Rotation paths and how fast each direction turns (deg/step)
Each turn is a multiple of 5 degrees from 10 to 175, or 0.
Each row of a path follows its step; steps can be skipped.
Rotation 1:
step 0: [  3 -14  -4   3   3 -11   3 -21  -6  14 -44 -15  -7 -11  10  -3 -23  -1
   0  11 -17 -10 -17   1  -9   1 -18   5   2   3  16 -18 -23 -25  -6]
step 1: [ -7   7  16  -6   5  27  26 -25  23  -8  -3  21  11 -14  -5  -5  -2  16
  19   3  -2 -14  -6 -20   9 -23 -10  -3 -11   1 -11  -3 -16  17 -20]
step 2: [ -6  -1  24   7  -6   8  -7 -20 -20   9  10 -14  10   2   1 -20 -16  10
   2  11  -5   2   1 -15  -5  13  37 -31  -3  15   7  -7 -24 -15  11]
step 3: [ -5   6  23   6 -10  -1   6   4   0 -31 -19  -9  22   0 -19   4 -14 -26
   2 -21 -27 -17   0   0  -9  17 -12  -6   0   7 -24   4  -5   4 -18]
step 4: [ 12  -2  18   9  -6  24   5   1  15   6   8 -14  -7  -4 -31  18  21  23
   3  12  13 -11  15 -12 -39  13   0  -9  -2  12  -2  -8   9  -9   3]
step 7: [-11   6 -13  -3  -3  -9   5  19  34  15  34 -19 -24   6  -1  -4   0   5
  12   9 -11 -12   8 -15  11  -8 -13 -15   9 -18 -19  16  16  11   1]
step 8: [  1 -12 -14   4  14  -8   8  -9   5  30 -14  -3   2  37  -3  -5  -7  -1
  -8   6  -6   8  -5  18  -5  13  10   4  20 -41   9  -4 -10 -21  13]
step 9: [ 11  -1  -6  -6   4   5   1 -11  13   9 -15 -16  15   5  12  13 -12   9
  14  -6  -5  -7   4  10  16 -22 -40   2  13  -5  12  14 -15  40  -8]
step 10: [-16 -20  -8 -15  -2  21 -12 -28   0   3  21   7 -24  19   8   5  -5  -7
  25  26  -1   1   3  -7 -12 -12  18 -14   4  -8  21  -7 -20   1 -13]
step 11: [ 18 -12  -3  -7  10  -2  -8  -1   4 -16   9   8  35  20  -3 -13 -20   1
   6 -26 -23  -4   7  10  10   6  33   0  -2  -3  -4  14 -17  20 -11]
step 12: [ 33  -6   6 -17 -10  -3  -2  -4 -27 -16  -4 -20  -1  -5   3  20   8  -3
  29   6  -5  -7  28  11 -23  17  -7  -7   8  10  16  -7  -2  -7 -14]
[-10  -1   2  -7   3   1  -6   4   2  15   4  -3   2   2   6   2   0  -3
  -6  -4   3  -1   3  -3  -1  -1  -5  12   5  -7   1   2   6  -1  -1]
35
[ 8  4 -9 -1  4  3 -1  1  1  2 11  3  0 11 -1  6 -3 -3 -1  4  2  4 -3  6
  2  3 -4 -1 11  8  0  7 -3 -2 -8]
20
[-3  5  1  3 -1  2 -9  4 -6 -3 12  4 -1  1  5 -6 -8 -9  8  0 -6 -3  1 -7
  3  4  6  0 -4 -1 -6  8 -2  0  6]
85
[ -1   5   1  -3  -6   5  -1   7  -9  -5 -12 -11   3   3   6  -4  -7   1
   3   2  -5  10  -1   7  -2  -1  -6   5   3   4  -1   3   1   1   1]
120
Rotation 2:
step 0: [ 28   5 -26  20  -7  -9 -20 -17  13  24  17   1  20 -36   0 -32  -2 -25
   1  -2 -13  -5 -20   5   2  -2  -4   4 -12  -2  -1  -2  -7  13  10]
step 1: [ -4  -3 -12  52  22  -3   3   5  27  -1   0  20 -11  -7  28  -2 -12  15
 -18  -3  -1 -15  -1  -2 -11 -15  -1  15  16 -18  20 -17   6  12  -9]
step 2: [ 11  -8  25   9  19 -18  12 -27  -2 -29  -8  13  -2  17 -24  -7  -6  25
 -22  10 -10 -18 -13 -17  10   4 -18 -21   9   0   0   0  13  21  19]
step 3: [ 16  18   6  -5 -14  -8 -13  -3  -1 -16   2 -42   7 -17 -16 -18 -14 -13
 -11 -29  15   7 -19  -2   4  17 -12  -2  -6 -19  13 -19  23  14  14]
step 4: [  6  26  -4  15   0   3   2   0  -2   7  -8  -5  14  -2  17 -17 -18   0
   1  -3 -34  20 -17  31  -4 -27  -9 -12  10 -21  10 -29 -14   6 -25]
step 5: [ -9  -7 -27  26  25  -1  28 -33   7   1   7  -5 -21  -8  -5   3  -3   0
  12   8 -10   1 -28  -8  10 -23  14 -19  15  14   0  -1   5  30   3]
step 6: [-18  -5  -5   1  -1   4  -5 -29  -1 -36  27   0   5  -2   1 -12  -7  19
 -12 -16  12 -15  -2   6  20   8  -2  20  13  18  21 -32  22  -2  21]
step 7: [  8  23   5   3 -10  10 -16  11   1   3  -1   2  20   9 -15 -28  -4  -2
 -40  14 -20   4 -19  18  26   3  -8  20  -7  -4  -5 -11 -12  29  22]
step 8: [  7  -3 -26  16   6 -16   2  15  17  19  -2 -17  -8 -29 -23 -24   3  -3
 -21   1  -5 -16   4  -7  -2 -19  14 -15   2 -13  15 -21  -4  28 -29]
step 10: [  7   3  16  31  10   1  -6 -12  -2 -14   2  -5  -1   5   6 -17 -15  -7
 -15   5   9  -1 -37 -17  -8   6  -2  21  25 -22  10   6  10   8  46]
step 11: [  4  13  19  27 -19 -31  -7   4   2 -36 -15 -19  13  -9 -20  -1  -1  13
 -22  -6 -21   2 -10  17  -6  -5  -3   2  15   1   3 -17  14  19 -24]
[  2   4  -5   2  -6  10  -3  -1   3   2   3   6   3   1   6  -5 -11  -2
   6 -11   5   0   2   2   7  10  -7   5  -1  -4   1   1   1  -4   0]
120
[  4   2  -5   1  -3  -3   3  -4  -2  10   1  -3  -3  -1  -5  -6  -7  -3
   2   8   2   5  -5 -11   4   5   6  -2   1   0  -4  13   1   5   8]
145
[  2   3  -1  -3  -2  -4  -2   0   9  -1   0   6  10   6  -2   6   4  -5
  11   3 -11  -4  -3   0   4  -3  -8  -2  -5   2  -7   1   4   7   6]
155
[  1   2   9 -14  -3   3  -4  10  -1   6  -2  -5  -3  -1   0  -3  -6   1
  -3  -1  -1  -4   2  -2   5   2  -1 -11  -3   0  -1  -7   2   9  -3]
80
[  6  -4   2   2  -5   4   6  -2   5  -5  -5   4  -5   0 -16   0   0   0
   7   0   6  -6  -4  -2   3   0  -1  -2   5   8   3   0  -5   1 -12]
115
Rotation 3:
step 1: [ 24  -9   4  -4 -10  -1  14  -2  19  -1  29  -3 -25  20  12  22  20  -9
 -14  17  -6  -1  -8 -20  -8 -12  25 -10 -10  18   1 -20  -1 -13  15]
step 2: [  9 -10  27   4   9 -20  -7  -3  13 -20  13 -12 -30   2 -17  -2  -1  -1
  12 -22  -9   8 -11  30  -7  25  20  -6  -9 -15  16  19  -1   2  10]
step 3: [ 12   6  -9  22   2  -2 -28  13   2  29  -2   5 -22   1  21  19  23  -6
   0 -14  -2  21   5 -16 -27  -3   3   5   5   4  13  15  10 -19  20]
step 4: [-29 -25   8   3  12  16  10 -17  33   3  -1 -23   2  15  -8  -7  26 -12
   6 -18  -8  10  -5  -7  12   8  10  24   3  -1  -1  25  -6  -4  13]
step 5: [ 30   9  -9   1  -4 -18  10  -4  26   0 -19 -14  -7   7   0  25  21 -25
  -8  12  25   9 -11  -2   1  -9 -17   3  -6 -22   7  12  24 -15  -4]
step 6: [  2 -11   2  -3 -19   3  -2 -15  -5  21  -6 -10  -7  -6 -18   7   6 -28
 -20 -30  -3 -13  -9   3  -7   4  29   7 -24 -23 -22   4 -14  16  17]
step 7: [ 21   4  -4 -15  -8 -21   2 -17  19  16  38  14 -26   9   3  15  34   5
  10  -1   5 -20 -10  -7  -3  -7   0  10  -2   1   6  -4 -14 -19  -8]
step 8: [  7  -8  29   5 -26  -3 -10  -9   0 -11   2 -19 -31 -21  -9  -3  19  -1
   3 -21   8  16  10  16  17  31  19  -1  -3  11  -7  13  14  -6   2]
step 10: [-15 -22  14  -7 -13  19  18  -2  17   7  -3 -16  -2  12   1 -14  49   8
 -25  -5   0  24   2  -8  12  -8   9   3 -17   0   6  -2   5  10  11]
step 11: [ 24   4   1  -9   0 -16  22  -2  12 -25  16 -13 -24  27  -1   8 -13 -31
 -25   2  17   8  -8   8  -2 -18   5  10  -6 -10  12  13   8 -10   5]
step 12: [ 12 -15  17   4  -7  -8  -9   9  -7  13   8  -6  -4  -7   5  18  18  -5
 -17 -11 -16  -1 -16   3 -18  18  25 -16 -32 -23  10  -9  -1   8  33]
[ -5   3  -6   2  -3   3  12  -1   6   3  -5   3   9  -2  -2  -5   5 -10
   6   4   3   9  -2   3  -4   0   2   4   2   5   0  -2  10   6   0]
70
[  5   0   4   0  -2  -3   2  -4   0  -5  -6   1   3  -3   1   2  12  10
   4  -4   0  -5   0   3  -6  -2 -13  -2  -2   0  10   1   2  11   2]
145
[ -1   4  -3  -3   7  -4  -1 -13  -3  -4  -5  -2  -6  -4   0   0  -3   3
  -2   3   2  -1   2   8   5  -3   7  -7   2  -3   4   5  15  -2   0]
120
[ -5 -10  -2   1  -1  -3   1 -15  -8   6   3   2   8   2   3   4   2  -1
  -3   6  -6  -2   1  -2  -5   2  -1  -2   5   3   0  -1  -4  -3  11]
125
[ -1   0  -1   1   5  -7  -7  -3   3  -5  -5   2   4   1  -1  -2   0  11
  -2   0   4  14   5 -10   0   3   0  11   1   1  -6   6   1   1   3]
65
Rotation 4:
step 1: [-19   0   1 -21  10  11   6 -28   1  19 -20  -8  -4  13 -11  11  18  -2
   5 -35  -5  -7  -6  -5  11  17   4  -1 -14  21  -5 -10   9 -10  10]
step 2: [  9  -1   1  -8   2  22   9  -8  18  -9  18  -6  -2  -8 -13 -10   9  24
   0  -5  12   2   5   1 -24  -3  12  28   6 -14 -13  26  21 -15  17]
step 3: [ 11 -12 -19 -16  -2   0 -28 -17 -27  -3   6 -16  18  -7   1  -8  -4   4
   2  11   3   3  -2 -10  -1 -14  -7  -8 -30   1  16  28  -1  -8 -16]
step 4: [ 10   9 -13   6   6   7   9 -13   0  24 -18   7  24  25   6 -14  -9 -14
   5  -6 -16 -16   3  10   1  28 -14   3   1  12  -3  20  13  24   8]
step 6: [ 16  -3 -13  11  -3  -2  -7 -19  11   2  -2 -23   8   2  -2 -14  -8   5
  -1 -28  11   0 -17   8  18 -25  -7 -26 -19   3 -13 -16 -13 -16 -10]
step 7: [ 14  11  10  19  16   1  10 -11  37   2  14 -12   5   5   2  17  -7 -11
  -4 -13 -32 -13  13   0 -23  -1  14  -2  -9   3   6  17  -1  11   5]
step 8: [-15 -13   5 -10  -1  -9   1  -5  -9  -1   8  -4 -26  11 -11  -5  18  19
  -2  -1  11 -15 -13   4 -13   1  25  -3  -5  28  25  22 -20   7 -13]
step 9: [  1  15   2   6   7  10   0 -31 -15  10 -18  -4   0   0 -23 -21  -1  -6
  21 -12   2   8 -21 -21 -13   0   2   3   4  21 -24  -4   9 -18   7]
step 10: [  6 -17   1 -12  -7  14  13 -21   3 -21  17  -4  17   5  10   3 -12  -2
   7  -6   9   7  26 -10 -38  -4  -3  26 -11  -6  -2   0   8  14   0]
step 11: [ -4  -8 -32  -4  20   2 -15   7 -22  -8   5 -18  -1   3 -11  -8 -12   3
   8  -1  14   0  -4  26   6   4  -9   0 -16   2  -4  24 -27  23  -4]
step 12: [  8  11   4  10  13  21   1 -13   4  18 -31 -16  -3  16   2   0  22 -42
   0   1   3  -3  -7  13 -13  17  -9  -8  -2 -12  -2   3   8   1  -5]
[  0  -5   6  -7  -3   0  -2   2  -5  -4   2   4  -2  -2 -15  -8  -3  -6
   1   1   0   2  -4   3   7  -6   5 -12  -5  -6  -2   4   0   4  -1]
130
[ -3  -4 -14   5  -7   7   0  -2  -3   0   0   5 -11   5   7  -3  -5  -3
   8   0  -5   4   1  -1   1  -4  -3  -1   1  -5  -4  -3   2   9  -3]
60
[  6  -1  -1   0 -10  -4 -10  -9   3   2   3 -10   5   2  -2  -1   1  -2
   0   9  -3   9  -5  -2  -6   3  -1  -6   6  -1   2  -9   1  -1   2]
115
[ 4  1 -2 -2  2 -1  8  4  3  3  5 -3 -5  1 -5 -9  1  4  4 -3  1  6 17 -5
  2  9  0 -3 -1 -1  9 -3 -1  3  4]
125
[ -1   3  -3  -2  -3  -1  -5   0   2   3  -1  -2  -4  -6  -1   0  -1  -3
  -6  -3   7  11  -1   3   5 -12  -4   7   3  11  11   4   2   7   1]
135
[-2 -8  3  4  8  7  1 -2  1 -4  1  7  4  6  0  0  2  0 -7  0 -1  6  6  1
 -9 -6  2 -4 14 -6  8  4  2 -3 -3]
140
[  5   1  -2  -3   2   0   8 -10  -1  -2   0   6 -11  -2  -3  -4   8  -4
  -1   0   4  -2 -11   2   4   5  -2   8   7  -6   5  -5  -1  -7   2]
100
Rotation 5:
step 0: [  6 -19  -8   8  -1  18  -5  22  21 -17  -3 -14   5 -35  17  -6 -11   2
   7  13   2  -6 -18  18  20  12 -22   5   7 -13  -5  17  -6  40   6]
step 1: [  2   4  -9  15   7   8 -10 -12  -9  12  -4 -17  -7  10  33  -8 -17  -1
   8   0  -7  16 -15  38  -1   0  17  15 -10  -6  -9   9  -7  47  -5]
step 2: [ 12 -11  25  14  -3   4  18   6  13   3   2 -20  -4  16  -3  21  15   3
  23 -13 -24 -11  -5  17  13 -26   7   5  -3  -4 -23  23  -1  37  -6]
step 3: [  1 -25  27  14  -3  -5   5  -2   1   6 -15  -4  13 -17  14 -11 -12  -7
  32   7 -14  14  -4 -12  28   1  28   7   8  31 -10  15   6  23   9]
step 4: [ 19  18  -1   4  12 -31   6   3 -14 -20 -23 -22 -16  -8   9 -14 -12  -4
  16   4 -14   9   7 -19   5 -29  24   1 -13  -2 -23   8 -10  17  16]
step 5: [ 13 -17 -11 -13  -4  -8  12  12  21 -32 -18 -25 -33 -33   1   4   3  -8
   2  -1  -9   2 -14   2  14   1  -7  -1  12  12  -9  33  -6  10  16]
step 7: [-17   6  -1 -14  11  -3  -4  -2  -2   0 -11 -21 -14  16 -30  17   3  10
   4  -9 -14 -17 -10   8  -1  -7  12   2   6  -5 -26  24 -33  41  -4]
step 8: [ -4 -35  17 -25 -17  -4  -6 -17  15  14 -10 -12 -12  18  -8   3  -1   7
  21  -2 -19  -3 -10  -6   4  20  20   5   9  38 -11   8  -2  19  12]
step 10: [ -1 -11 -12  -9 -15 -12   3  16  -7 -42   9 -24 -17 -12 -25 -16  14   9
   3  15  -9   3  -2 -17   9  11  -7  -3  10  23 -22  -5 -25  10  17]
step 11: [ 16  -9 -25 -30 -12  -8  -4  -3   0 -13  14   4 -17   2   7 -18 -10 -17
 -23  -2 -24  33 -18  -6 -16  24   1  22   2   9 -12   2  -7  14  15]
step 12: [ -6  -3 -23   1  17  -3 -12  11   5 -10  11  12   1  22 -35  11   2  -6
 -10  -7 -26  18 -16   3 -11  -5 -17   8  22 -17 -29  12 -19  24   4]
[ 2 -6  9  7 12  5 -2 -2  5 -2 -1  8  9 -1 -7 -3  5  0  0  6 -2  7  3 -4
  5  3 -5  2  5 -6  3  9  2 -2  4]
115
[-2  2  3  0  3  5 -1 -7  2 -4  4 -2 -5  7 12 -9 -3 -4  5 -6  4  5  9 -6
 -9  8  6  0  6 -2  1  1  1  0 -2]
145
[  4   9  12   6  -4   5   2  -2  -4   6  -6   5   0   8   2   5  -5   3
  -3  -3  -3  -3  -3  -1   2   6  -5  -6   5   7 -11   1  -2   0  -1]
65
[  3  -4  -9   1  -9   4 -12   0  -2  -2  10   1   9   5  -8  -2  -1   5
  -4  -4  -1   0   1  -3  -8   5  -2  -1  -1   0  -6  -1   0  -5   7]
20
[ -2   0   5  -3   4   0   4  -8   6 -16   4  -6   4  -2   1   6   4   9
  -7  -6  -1  -7   2   0   1   0  -4   3  -1   6  -2  -3   7   3   0]
135
[  2  -3  -2   1  -1  -7  11   4 -11  -6   0   0   6  -1   8  -6   7  -3
   1   0  -8  -2   3  -8   4   2   0   1  -2   4  -4   3  -2 -11   2]
60
Rotation 6:
step 0: [ 14  -3   6 -12  10  -3  10 -27  -5  -6  -1  16  16 -10  -4 -12 -14  32
  -7  25   5   5  -5  -3 -27  -1   7  -7  27   5   7  -7 -11  28  33]
step 1: [  9   0 -26 -19  16  20  -3 -20   9 -15  -3  -7   5  15 -12   8 -18  -3
 -14 -27  -6 -16 -16  17  -3  18 -23  20 -13  -2  19   2  22  16  -6]
step 2: [ 15   5   4  22  -1 -14   5  12   7 -16 -19 -17  25   9   9  11   1   5
  -2   4 -11  -9  19 -16  -8   8  20  -1   0   2  20 -26  18  10  44]
step 3: [-27  -6  -3 -27  15  12   9 -21  18 -13 -14  10  -1  -8   4 -20  21  11
   4  -7 -18 -32  -6   7   2   3  -5  -2 -10 -23   1 -32 -11  14  -1]
step 4: [ 19 -13  -8  15   4  -9  11 -12  13  -9   7  -6 -13  21  -3  -1  15  17
   1   6  -2   2  16   6 -15  39 -13 -17   2  -7 -25  12  31  13  25]
step 5: [-31  -1  11  -2  22  -3  10 -21 -10 -23   1   0  35   2  -7 -10  15   5
   5  -8  13   4 -15  18 -34   0   8  25 -13   8   8   0  -3  -1  20]
step 6: [ 14 -37  -5 -15  33  -3  -8 -12  -3   6  -3  -5   2   7  -9  -6 -27  20
 -30   1 -16  -7  25   3   6  -2  -2   5  -6   7 -15 -19  22   5  14]
step 7: [  6  10 -20   9   1   4   6  -2  -7 -21  18  -6   4  18  13   1  -4  13
   2  -5  27 -30 -18   4 -15  12   3   5  11  10   9 -30 -17  37  20]
step 9: [  8 -13   2  10  24  -2  16  42  23 -30   9  -5  15   2  15   0   3  18
   4  -6 -14 -18   0  11 -20  22 -14   3  -8 -17   7 -17   7  -7   9]
step 10: [-20 -13 -12  -4   3  -8   4 -40  -9 -16   6 -25  -4   3  21 -15  39   1
   2   1  -8 -18  25  11  10  -6  14  10  -2   0  -8  -5  10   3  23]
step 12: [ -7   4 -25   9  26   7  -6  -9 -19 -12  25 -20  19  11 -15  -4   5  31
 -20  15  16 -10   9   9 -10 -14 -17   9 -16  -5   8  20   0  10  16]
[  5   2   1  -2   8  -7  -7  -2  -1   6   2  -1   2  -2  -2   9   3  -6
   1   1  -7   1  -4  -7 -10   0   5  -1 -12  -4  -2  -1 -10  -2   4]
120
[ -2  -8   0   1  -1   1  -2   6   2   0   1   7   7   6   4  -7  -3 -12
   6  -5   4   3  -3   7  -7   3  -2   4  -1  -7   2  -6  -7   7  -7]
175
[-5  5  8  3 -3  5 -2  2  0  4 -9  2  5  7 -3  8  3  0 -1 -8 13  5  2 -3
  3  7  3  6 -7  1  1  2  4 -4  5]
115
[ 11  -2  -7   0  -2   2   7  -2   7  -5  -2   4  -5  -2   1   7  -8  -2
  -9  -3   6   4  -1   1   2  -8   2   9   1   1   3  -1 -10  -1   6]
55
[  6  -3  11   2  -1  -6  -8   2   4 -12  -6  -3  -7   2   1   2  -7   2
   3   3   0   5   8  -8  -5   3   0   2   1   3  -5   0   1   5  -6]
160
